In the data rows, the value 128 means zero.
Here are some points, each followed by its number:
[149  91 111 165 134  95 142 157 127 122 131 151 125 108 128 152 128 102
 152 126  98 132 170 106  89 174 162  62 106 179 133 100 130 158] 0
[126 139 125 129 152 123 113 133 157 136 115 142 148  86 117 163 135  85
 144 157 126 121 122 151 126 109 129 148 122  97 152 136  96 134] 1
[156 127 102 124 149 134  97 122 151 114 113 129 147 107 118 157 127 105
 157 142  96 118 160 111  99 147 135 104 117 187 113  83 159 153] 2
[129 136 123 127 110 138 124 129 125 130 123 120 119 133 129 131 129 126
 115 101 111 118 141 143 139 138 119 122 145 150 157 132 116 117] 3
[160 132 112 127 155 127  97 138 144 111 125 156 130 104 145 148  86 126
 162 104 104 150 143 101 115 189 129  79 159 154  99 141 156  97] 4
[143 105 129 135 124 125 135 144 121 116 140 141 105 151 131 109 146 128
 124 143 108 107 157 129  81 137  79  57  69 114 162 168 161 143] 5
[120 121 157 140 108 153 144 117 130 145 119 116 158 115 104 119 153 136
 108 147 160  90 112 166 142  94 144 169 132 118 123 137 132 106] 6
[ 51 198 178  38 129 121 170  65 101 159 130  93 136 114 125  90 189 204
  47 195 193 152 129  67 129  50 117 184 154 110 114 163 138 138] 7
[ 92 120 162 116 111 158 135 100 128 177 115  76 155 157 104 133 162 110
  92 147 145 109 104 198 124  54 151 162  99 130 150 124 133 126] 8
[106 145 150 111 118 126 116 121 167 127 117 120 160 131  97 151 139  83
 118 171 142  77 141 160 125 113 132 139 134 107 118 153 136 109] 9
[118 144 132 110 146 133 131 135 111 119 153 122  86 142  94  48  77 129
 158 176 167 136 119 106 105 119 130 130 150 139 130 116 120 124] 10
[125 112 123 148 134 121 128 156 127 104 152 133  96 146 173 103  87 162
 156  65 105 180 133  86 128 154 116  99 133 152 111 108 158 140] 11
[129 117 121 153 125 104 152 127  97 144 171 105  88 178 163  69  97 182
 125  89 127 155 117 107 139 151 118 109 158 129 104 144 161 133] 12
[128 106 143 136  95 123 165 106 117 147 134 104 124 183 124  85 150 144
 101 136 157  91 102 158 143  92 110 194 118  77 156 159  97 135] 13
[156 121 104 138 135 112 123 161 127 105 160 143  83 120 152 103 109 148
 139 102 115 183 122  79 155 149  99 133 157  97 112 150 139  98] 14
[ 99 123 128 142 142 139 121 119 129 126 132 139 132 140 127 126 127 134
 121 120 141 130 134 126 134 132 131 124 125 124 112  98 116 124] 15
[161 100  98 159 143  87  99 189 115  60 154 150  91 142 160 117 139 126
 128 139 141 109 130 149 129 113 141 144 126 119 143 133 111 154] 16
[159 151  96 136 166 106  99 143 138 101 112 197 120  57 148 152  97 131
 161 115 146 127 124 148 150 115 128 144 132 123 133 141 121 116] 17
New points follow, each followed by the numbers of its five nearest points above, looking only along the 2 directions in which the numbered points spread most, nearest first.
[104 184 136  89 124 163  98 100 133 154 104 105 146 153 102 145 161 136
 100 131 152 112 102 121 157 134 106 119 159 116 121 129 137 112] 6 13 15 3 9
[144 105 122 158 125 102 157 143  92 128 165 106 107 148 137 104 125 183
 125  76 156 156 103 135 164 101 106 156 144  87 104 189 118  59] 10 12 14 15 3
[113 131 124 130 129 138 114 102 114 132 141 133 141 138 123 118 142 156
 147 137 114 122 122 126 134 143 143 127 121 127 124 125 130 131] 15 3 5 10 16
[143  84 138 156 118 109 120 139 129 110 124 150 126 102 156 129  87 132
 178 111  86 161 153  66 107 180 124  91 134 154 117 106 141 152] 4 0 11 16 14
[112 124 134 145 111 142 131 112 134 133 120 136 118 105 155 120  78 140
  89  44  76 106 157 170 170 134 116 111 106 127 126 139 140 144] 5 16 3 15 17
[126  96 157 124  93 132 174 113  86 173 160  61  99 188 136  88 129 156
 112 106 131 156 108 119 162 140 101 131 160 128 102 126 165 123] 10 12 14 15 13
[155 130 106 126 168 124 103 136 160 129 114 123 153 115 104 144 144 111
 120 149 134 101 165 142 106 117 160 125 114 145 124 113 131 183] 1 17 2 3 9
[163 134 106 140 150  99 120 171 138  89 137 165 119 109 130 142 127 112
 132 140 131  98 143 135 105 142 164  98 100 172 153  62 100 194] 2 17 0 16 5
[134 103 105 202 125  59 155 156  95 124 152 128 146 123 117 145 143 104
 135 136 124 111 134 136 113 131 141 137 106 150 125  97 136 128] 17 16 5 3 2
[ 92 133 172 103  90 171 157  64 102 179 127  94 135 154 112 111 138 138
 114 114 155 123 106 136 154 136 103 120 167 129 100 132 158 115] 13 10 6 15 3
